Each path below is one point turned by a fixed rotation once a step. After each direction that follows a path, write how fast that rotation turns it, in degrees per step (0 if it stays still).
Each turn is a multiple of 5 degrees from 10 to 175, or 0.
Each row of a path follows its step; steps can be skipped.
path 1
step 0: [ 28  10 -13  -4  11 -22 -12   8  15 -32  32  54 -65  15  38 -52  -5 -12
 -10  31  32   5 -16  16  25   6  21  19  22  18  18 -22  -2  -1 -51  31]
step 1: [ 20 -22 -52 -53   6  22 -44  -8   9 -14  45   3  39  26   3 -28 -33   1
  -1  44  -5 -14   3   1  29  44  38 -32 -28 -17  18 -25 -17   0  -8  -5]
step 2: [ 10  -8  13 -33  -1 -14  -7   8  -9 -15  72  24 -13  -6 -31  14 -12 -33
  12  32  14  15 -59  15  -8  11 -31 -30  21 -40 -29   4 -51 -10 -14  41]
step 3: [-77 -51  -5 -42 -10 -46  -6  32  18  15  39 -16  21  14   0  22 -56 -23
 -13   9 -12  -7 -18 -15  35  -5  22 -12  15  -6  -5  38   5   8   4 -12]
step 4: [-23  -9 -34   4 -15 -48  28  -3  40 -19  22   9 -49 -50  22 -22  11 -28
 -21 -25 -25   0 -19 -14   9  -9 -30 -55  40 -13  24   6 -27  17 -37  -5]
step 5: [  3 -52  -9 -18 -13 -12 -25 -14  46  11 -13   1  11  15  24  -1  -9   7
 -13  -4 -56   4 -20  -2  58 -22  15  28   8  -7  76 -33 -34  21 -14  24]
step 7: [-26 -41  25 -22   1 -31 -17  34  -8 -16 -21  10  19  11 -14 -13   2  -3
 -19  31   8 -14 -74   3  34  -5 -27  60 -28 -35  -6 -16  37   7 -31   8]
step 8: [  0  40 -29 -24 -41 -45   7  32  12 -34   9  15 -13 -24   3  -2 -18  22
 -10   8 -10 -12  -5 -27  18  47 -13  10  -3 -61  -7   7  26   5 -15 -74]
step 9: [  1 -60  61 -15  -9  22  15   2  27 -37   7  11 -23 -36  18  -5  17 -14
  -4  20 -28  25  20 -11  29  33   1  24  19 -75   6 -36  -7 -12  -5 -12]
step 10: [-18  38  17 -59   0   6  27  12  -9 -24  28  23  -5  13  -5   7 -26  34
 -43  -6 -39  65  13 -28   8   4  11  17   7  -7  49   3 -32 -40  22 -20]
step 11: [-36 -37  10 -27  48  -7   0 -22 -29 -31 -12  13 -15 -33 -12 -47  11 -23
 -50  34  14 -10 -15 -20 -19 -31   1  17  15 -12  33   3  -2 -70  -8   3]
Speeds:
[-10 -11  -6  12   1  14   4  -9  -5 -16   9 -16  10   7   2  -6 -14 -10
   8   6 -19   2  -4  -8  -4 -11  15  13 -12  -6   3  -3  15  13   5   1] : 170
[ 11  -2  -8 -18  18  -3   7  -3 -18  14   2   2  21  -2   6  -5  -6   8
  16  16   3 -11  -6  -3 -14  -6 -16   9   2   2   1  -6  -4   3 -11  -2] : 70
[ 10  -5  -8  -9 -11   0 -11   8  -4  -9  18  -1  -1  -4   3  12   4  -7
  -5  15   7   8   5  10  -1  21 -12  10 -14   3 -21  -9  11  10   8  -6] : 55
[ 14  -3   1   6  -4  11 -13  -4   2   9   6  -3  -1   4  -3   7   3  17
  12   1 -16   7  10  -3  -2   8   4 -12   6 -19   8 -31 -14   0   6   8] : 90
[  8   6  13 -12  -5   6 -11 -16 -21  -2   3 -16  -5  10  12   8  11  -2
 -10 -16  13  -9   3 -19   4  -8   1  -4   5  -4  -4   3   4  17  -6   0] : 0
[  2  10   5 -10 -10  13  -3 -11  16  11   7  17  -3 -16 -18  -9   8  -4
  -3  11  -6  -2  -8 -14 -13 -11   4  -8   6   8  -4  -4  16  11   3  -8] : 160
path 2
step 1: [-22 -24 -15 -38  69  -8  15 -24  18  -7 -38  22 -14  26  37 -29  22  -9
   5   0  -1 -14 -55 -19 -12   2 -59   3  61  -3  36  51   9 -38 -15 -24]
step 2: [ -4  23  39  24  24 -24 -19 -10   8  20 -56   3  25  17 -30 -36  26  37
  23  10  41  70 -11  -5 -35 -31 -68 -12  10  -5  -1 -22  49 -20  21 -13]
step 3: [ 83   1  11  -3  -1 -34  -8  -9  51  38   3 -11  -6  39 -15  29   3  24
  -3  -7  -6  22 -46 -26 -52 -20 -29   4  35  57 -27   0   3  36 -29  38]
step 4: [  6 -25  43 -33  -1 -62  26  42  -2  10   3  -3  -7   2  -3  14  65  25
   7 -28  35  11 -21 -57  30  10   4  42  63   7  -7  42  -4  -7 -32 -27]
step 5: [  5  61  14 -20  19 -28 -50   6 -22  33  27  24 -23 -30 -48 -44  25  -4
  49  18   8  60 -15 -11 -21 -30  17 -16  35 -26  -6  43 -32   2  -3 -32]
step 6: [ -1  38  18  78  18  -4 -30 -24  21  26  37 -16 -70  16  -9 -14 -17 -24
 -37 -33 -23  15 -53 -30  16 -44 -14  25  38  -5   0  17  15  20 -28  -5]
step 7: [ -1 -30  27 -28  45  17  -7  26 -16  10  21  -6   5 -18  29 -40  22 -15
 -13 -47 -31   2 -64  -1   7   5 -83  12  47  -5  42  21  -5 -44 -31   9]
step 8: [-34  17  14   7  -2 -39  -4 -23  21  14  -5   4  47 -18 -39 -41  -9  48
  44 -42   0  52 -23   0 -20 -45 -58  -7 -17 -15 -21  -1  16 -63 -31  -7]
step 9: [ 35  26  19 -23  -4  -7 -41 -35  73 -20  23  -4 -17  49 -14  31 -13  39
 -24 -30  35  41 -49  22 -18 -14 -20  17  12  21 -14   0 -37   1 -50  30]
step 10: [  4  16  -6 -36   8 -33 -21  55 -26 -23  11 -27  19  32  31  12  51   4
  -4 -27  50  11  -3 -11  37 -12 -34  48  26  -6 -22  47  19  11 -76   1]
step 11: [ -5  63   4 -44 -12 -57 -56  30 -52  30  29 -19  -3   6 -30 -36  -4  11
   8 -55  20  18  15 -22 -30 -44  -6 -36   6 -27   9  26 -26   5  20  -4]
Speeds:
[ 14   0 -14  -2  -3  -3   4  -8  -4   5   6 -20  -9  -3 -11   0   3   2
   5  12   4  17  -7  -9  -3 -13  -4  -3 -28 -16   2  -7  -4 -11  13 -10] : 120
[  1  12   7 -11 -11   7  10  -8   5 -14   2  14  -1  17 -27   0   5 -10
   4   7  -6   1  -5  -8   7  17   7   4 -10  -6  -2  18   7 -10  -8   5] : 80
[ -5  -8  -4  16  -1  -6   0  -7  10  -1  10  -3 -10  13 -10   3 -22  15
 -16   2  -6 -10  -4 -13 -15 -10   9 -12  -5  12  -2  15 -11   6  -1  10] : 125
[ -7  -5  -5  12  17  -1  10 -17   9  12 -10  -3   8  -1   6 -11  -6   2
  -3  -7   2  10  -6   9  -7  23  -4   0 -15 -11  18   2   3  -3 -16  12] : 55
path 3
step 0: [ 30  41   2  13  -4 -27 -46  42  32 -52  -5  27  16  28 -40 -45   5   0
  18 -28 -43   5 -38   5   5  -4  11   8 -12 -23  25  70   1 -15  33  20]
step 1: [  5   1   7 -21 -43  39  18  44 -22 -40 -29  50 -35   8 -14  28  43  16
  48  13 -17  16 -23 -28 -28   7  41  10 -24  -8   7  38 -30   0  50  33]
step 2: [ 12  24  31   3 -43 -11 -42 -12  -9   4 -18  45 -46 -18 -48   5 -42  -4
  34  37  22  -8 -12  44 -13  17  30  -1 -21  15  59  29   0 -16  54  -1]
step 3: [ 46  45   9 -20  27 -22   9  36 -49  -4 -35  57 -26 -21 -24 -29 -22  35
  17  13 -36 -16 -30  19  23   2   6  30   7  -6  21  53 -54  -9 -16   8]
step 4: [  3 -22  -8  14 -45  17  30  61 -26  -1  26  78 -50 -35 -36  18  15   7
  25 -13 -28  -5  17  54 -34 -18 -11   0 -10  17   5  29 -14 -17 -11 -10]
step 5: [ 11  38  22   0 -31 -39 -24  43  17   8 -47  72  12 -18 -18  26 -19  18
 -28 -11 -39 -22  35  16 -17  13 -26  21 -19  23  54   1   8  -2  27 -46]
step 6: [ 14 -19 -26  24  31 -29 -25  55 -57 -37  21  57  26 -13  -6   5 -25  22
  -7 -35 -37 -19  -4 -17  -5   8 -21  23 -36 -23   8  30 -31 -26  54   8]
step 7: [ -6  12 -31  33 -28  11  46  20 -29  12   5  67   1 -19 -12  29  -3  -8
  34  15 -10  13  36  -6 -26  72   3  34 -63  30   4  -9  -6   4  41  20]
step 8: [ 10  49  13  56 -24 -38 -38  -7  -5  36 -33  30  -1 -41 -11 -11 -53 -21
 -15 -10 -13 -45  22  20  -3  15  -4  21 -36  10  -9  -1 -31 -33  38  53]
step 10: [ -7  12 -24  24 -67 -41  -3  21  59   1  36  55 -25   9  -5  -4  22 -19
  27 -10 -52  22  44  25   1  16  13   1 -30  26 -17 -10  -6 -52  11  20]
step 11: [  3  19  52 -11 -13 -64 -25  32  17 -16 -56  32  16 -14 -12 -17  17   9
 -15   0 -53  -5  34 -38   8   0  29 -25 -20 -14   7 -22 -11 -35  52  43]
Speeds:
[ 13   2  -5   2 -11  15   4   1   1  -8   6   1  11 -10  -6   2   6  -2
   4  24  -5 -17 -20   5  -1 -16 -11   9  -2  -1  20   0 -10   7   5 -10] : 20
[-14 -10  -9   8  -2   8   8   5  -7 -14   6   4 -12 -11  -2   2  -1  -9
  13  -5   6  17   0 -18  -2 -15  11   8  -2  15 -13  -4 -14   6  -2 -19] : 130
[ -4 -17   0  -2 -18  -3  10 -20   3   7  20  -1 -15   3   8  12  16  15
   2   0  -5  -5   0  10 -12  17   5   3 -10   9   1   6   4  10   3  -5] : 130
[  0  -4  -9  -3 -15  -4  -1   2  10  -8  -6  10   3  11   1  -8   8 -10
 -13 -24 -12  -9  -1   7 -11 -14  -8   3  18  17   1   3   3   2 -21   1] : 70
[ -3  -9 -10  12  -1 -10   6 -16  14   3  10   0  17 -10   5  -5   2 -10
  -3   4 -13  -8  15 -16   9   0  -7   2 -11   2  -6 -22  -9  -8   1  16] : 25
path 4
step 0: [ 35 -30 -22 -42 -10  -2 -17  -4  24 -15   6   6 -37 -48  14  18   8 -47
 -14 -55 -46 -31  14  28  -3  24  -9  46  11 -35 -48 -23   9  44 -27  12]
step 1: [-10  31  34 -23 -20   2 -60 -51 -25  19 -18 -33 -43   1 -13 -53  -1 -11
  -6 -45 -28 -21  10 -15 -15  27  30  64 -19   2  12  47  11  -6   6   2]
step 2: [ 12   4 -30   5 -11 -35  41  -9  24 -31  28 -40 -46 -15  -8   8  27  24
   8 -51 -22 -81  37 -29 -12   5   0 -18 -13   9  30  46  11   9  42  -6]
step 3: [ 15  17  16 -44 -32  20  16 -25  17 -21  44  51   8 -66  13 -30  46 -19
  -6 -41 -15 -15 -21  -5 -38   4  -4  11  26 -41  13   5   6  44  17  42]
step 4: [ -7   0   6 -21 -10  -3   2  -4 -50   4  43 -60   4 -10 -33 -31 -26 -20
  -1 -39 -29   3   1 -16 -27  52 -35  27 -36 -29  28  21  -8 -18 -25  66]
step 5: [ 27   4 -32 -20  14 -54 -34   3  15 -40  23 -21 -33 -38  -8  42  10   3
 -20 -58 -29 -22  26  -3 -53 -15 -32  29 -16  61   3 -17  20  12  -7  17]
step 6: [  4  13  12 -59 -40  44 -24   0  -9  19 -25  39 -56 -28   9 -26 -12  -3
 -27  -5  -4 -39   6 -17 -49  41 -24  22  18  23  28  12  39  20  44  21]
step 7: [ 46  10 -39 -22  -5 -13  -1  46   6  -7  37 -40  -2   0  27 -15 -27  28
   1 -26 -11 -34 -13 -39  -4  40  16  19 -15 -27   5  77  12 -18  27  53]
step 8: [ 20  21  27 -84  50 -44   3   3 -22 -67  39  21  -4 -29  11   7  26  23
 -29 -29 -38 -11  -8 -20 -32  -5  -4  14  27  -4   5  13 -32  17  -2  -6]
step 9: [-21 -10 -12 -78 -18   3 -48 -17 -52 -18   7   6 -36   4  -8 -51  -8  10
  20 -23  -6 -10   4 -13  -2  18 -54 -35 -44 -14  19 -21   6  20  28  48]
step 10: [ 25  24 -50 -18 -17 -45 -12  22  44 -24  68   7 -36  -5 -16 -24 -17 -27
   9  20 -32  -7 -11 -43   6   8 -23  28 -35  51  -8  24  33  -4  -6  37]
Speeds:
[-13   5 -13  -3 -12   4   5  -4  -5  10   0  -7  -9   4   0  -7  -4   4
   8  -1  19  26   6  -9   0   0   0  17 -18  -6  -5  20  -9 -11   4   7] : 130
[  1  -5  10   4   7   6   3   0 -15   9  17 -10 -10   2  13  11  11  -7
 -11  19   1  -4   1   4  -7  -1  15  -3  -5   1 -20   4  -7  14   0  23] : 95
[-12  -2  15  -1  -8 -11  -5   4  23   2  -1   0 -12  -1 -26   1  10  -6
  -3   4  -6  -2   3 -14  10 -10  15  -5 -10 -20   5  -6  -5   4  -1   8] : 40
[-12  -9   3   0 -16  11   0  -6   0 -28   0  -9   0  -3  13  -8   5   0
  -7  -6 -14  12 -11  -8   7  -2   7 -23   1   8  -3  16  -8   0  -2  -7] : 60
[ -9   1   0  10 -20   2  12   0  19   2   6  20  -7  -1   6  -1   5   7
   7  13   9 -11  -5   0   3  12 -20  -9  -4   9  -9   3  14   7  16   7] : 100
[  3 -16 -18   8   6   1   8  -3 -10  -1 -10  -1  -5   2  -5  12 -16   3
   3 -10  -5 -15   3  -2  14 -17  -7 -16  -4 -12  -4  12  12  -9  -4  20] : 145
path 5
step 0: [ 32 -31  12  -5  52  26 -29  -9 -36   4  16 -73 -27  43 -11  -1 -21   9
 -28  31  10   4  33   2  20 -65   0  12  52  -5 -33 -19   6  19 -21 -38]
step 1: [-30  20   7 -19  25  13  13   7 -17  -7  12  29  17  21  30  48 -80  -7
 -15  20 -24 -30   9  25 -26 -33  44  41  15  29 -48 -19  16  32  35 -41]
step 2: [ 42 -27  17  18  29  -7 -23 -19   9 -19 -39  35  13  59  32  -2 -35  36
  27 -18 -23   4  58  14 -10 -10  14 -26  32 -13  41  -1  32  15  70 -25]
step 3: [-52 -73 -16  15   2  24 -18  23  33  31  11 -30  -5  18  61  -8   4  28
  36 -10 -19 -13 -18  34  31 -41 -39   3  34  -3 -19 -33   4   7  50 -21]
step 4: [-11 -36  28   9 -22  79  16 -22   4   8 -23 -11 -84 -19  45  23 -11  -6
  -2 -25 -12  25  14 -14 -31 -31  27 -11  -5  38 -19  24  25  13  20 -43]
step 5: [ 48 -43  56  49  27 -31  11 -20  -6 -32 -26  -9 -25 -15  34   4  -1  41
  -5  19 -25  -1 -36  59 -19 -27   5  38 -21  43   2 -33  41  -6  -6 -19]
step 6: [ -4   4  44  -8 -19   4 -10  54  14   8  11  10  11   2  28  -6 -25  13
  46 -79 -38  16 -13  61  21 -16  26  41  -3  51  18  35  27   7  12  29]
step 7: [ 31 -76  45  11 -13  26  -3 -32   0  68  28  33 -15  34  14  12  13  48
   4 -39  -3  -1 -27 -18  21  15  -5  -7 -43  22  46  16 -19  29   4  15]
step 9: [  7  15  23 -44  48  19  -6  17   0  19 -41  55  -7 -24  -1 -17  -3  35
 -35 -25  25   2 -48  -9  -5 -42  60  32 -57  25  -5  34   0 -37  -3 -10]
step 10: [ 13 -18  17 -24  44  -4  -1   0 -28 -34 -25 -15  41 -14 -51   0  11  26
  35 -11  17 -15 -20  13  49  -2  15  16 -55  26  90  -4 -14  34  30 -18]
step 11: [-20 -47 -36 -24 -25   7   2  26  -7  10  25  16  21  24 -41 -48 -22  16
  30 -11  46  42 -51   3  16 -35  25  17  43  28  30  24 -50  22 -27 -23]
Speeds:
[ -7 -20   7   1  10   0   1  -1   8   3   0   4  -6   5  -4 -12   1 -16
  10  -7   8 -12  13   6  -2  12 -12   8  13   7   9  10 -26  -3  12  15] : 90
[ 16 -16  -5  10   2  -6 -14 -22   0  -3  -3 -11   6   2 -11   7   6  14
 -10   5  11 -11  20   7   9  -3 -14   1 -18   0   0   5   9  -5  -1   1] : 145
[  9  -9  11   1   0   9   0  13  16 -11  15  19   1  -9  10   3  11  -5
   4 -15  12   6  -6  -2   2  -6 -11   4 -18  12  15  -6   5  -6 -13  -9] : 20
[  0   5 -11  19 -17  -9  14  -6   2   0 -11  -1 -13 -13  23   0  -9   5
  20  -3  15 -12  10   6  -3 -15  -1  -5   3  -4   4  -4  -4   6  -4  -1] : 35
[ 12   6   9 -22  15   0  17  10  -4  18  -5   4   3   8  -1   5  -5   1
  -8  -6  14 -21   7   1  13  -4   1  -7   2  -6   0  -5   3  11 -18   9] : 40
[  5  -8  10  -3  -8   3   7  -2  16  -2  11  -2 -18   3 -10 -11 -11 -11
  -3  22   6  -8  -4   0 -15  -1   1   5 -11 -10 -16  13   2  14 -10 -14] : 95
[ 12   1  17   9   7   2   9 -16 -15  -2  -7   7  -7   1   5   7  10  -5
   6   7   2   4   1 -14  -1  24   8  -6  -7 -13  19  -6   1  13  13  -9] : 135
path 6
step 1: [  7 -53 -28  22 -58   3   2   5 -32  14  58  51  -3 -42 -10   0  18 -34
  20  -1  -1 -40  -5   5 -25  -5  -1  29  13 -34  -5   8 -91 -11  14 -14]
step 2: [ -5 -62  26 -56 -19 -16 -17  21  -9   4  -9  14 -74 -27  -5 -39 -53  23
   7  13  23  36 -24  11 -26  -1 -24   6 -25 -12  45  27 -56   9  -8 -27]
step 3: [-39  -2  17  19 -33  19  38 -13 -32  -3 -26  15 -19   2 -16 -21 -38   4
 -34  14   1 -21  32 -16  33  23 -13  77  -9 -24  -5  13 -87  39  37  14]
step 4: [ -6 -12  30 -34  23   6  12  24  11 -43  55   4  -8   1 -29 -24 -33  37
  54 -17   5  -5   7 -18  10  12  -8  85  16 -15  70  48  -2  -9  16   1]
step 5: [  2   2  48  33 -16  10  -5  44  -7 -21  30  35  12  45  -6  58 -69   7
 -17  -2 -28  25   8   5  -5  47 -36  36 -23   5   0 -19 -48 -40  37  13]
step 6: [ -6  54  69 -46  25   2 -12  24   9 -30  19 -11 -24  12  -6 -10  19 -46
   3 -29  -4   8  15  12  54  40 -12  36 -32   6  48 -25 -22  -4   2 -67]
step 7: [ 37  48  18  23   6  19 -35  16 -12 -31  50   9 -17  18 -20  14  34  20
 -10  15 -36   0  -5 -62  16  35 -32  31  25 -25 -42 -22 -60 -19 -49   3]
step 8: [ -1  -4  20 -32  -4  -3 -53  77  38  -2  18  22  23 -55  24 -43 -11 -18
  19 -20 -25  -6  17  32  36  29  -6  -1   7 -31 -20   0 -23 -53 -50 -24]
step 9: [ 29  -4  -6 -31  -9  -3 -70  -2   9  37  13 -14 -37  13  -9 -15 -18 -16
 -61  -6 -14  52  30  -3  12  21 -20   5  63 -38 -54  -8 -51   1  31 -23]
step 10: [ 31   0 -16 -18  24 -15 -34 -19  -6  11   4  -5  -8 -85  14 -44 -23   1
  31  24 -46 -36 -14 -13  48  30  29  44  -3 -27 -25   8 -22   0  46 -47]
step 11: [ -1 -59  11   0 -50 -32 -56   3  -5 -19  33   4 -16  -5  49  25 -29  19
   3 -12 -13  21  -9 -62  22 -16  46   7  60  -9   8  14 -49  -3  37   5]
Speeds:
[  6 -22  14   4  -2  12   3 -11   2   3  11  -1  -8  11 -11   3  -8   6
 -12  18 -21   6  -7   1   4  -2  -2   3  -6  -1 -19 -13   9   9  -8  12] : 160
[ -9   6  26  24   2  12   7  -4   1 -12 -13 -14  -7   4 -11   9  -8   6
  21  -8  -1   5   4   4   1  -8  -2   0   3  -3  11   3  -1  -6  11   5] : 40
[ -3  -2   9 -18  18   4   6  11  10   6   4  -3  -9 -14  -2 -18  -5   6
  18   4  -2  -7  -8  13   7   1  12  -2 -15  -2  10  -4  19   2  -6 -11] : 175
[ 14   2  -2   3  -4  -2  11   4   2   3   4  -1 -11   2  -9 -23  18   7
  -1 -18 -21 -11   4  -9   5   4  -9 -10  -3  16   2   5  -1   2  18  11] : 115
[  3   9  10   9  -4  -7 -18  -5   5   9 -18  13   9  -3   9  -3 -18  16
  -1   9   1 -20  -9   1   9   2 -11  -3 -16  18  -3   4  -4  -6  -4   5] : 140
[ -7  -1   6   2  -6   3  -7  13 -15   1 -13 -13  -7 -11  -8 -19  10   5
  -6  -7  13   1   5   6  -8   5  -5   3  -2 -10 -11   6  -4   5 -26  21] : 65
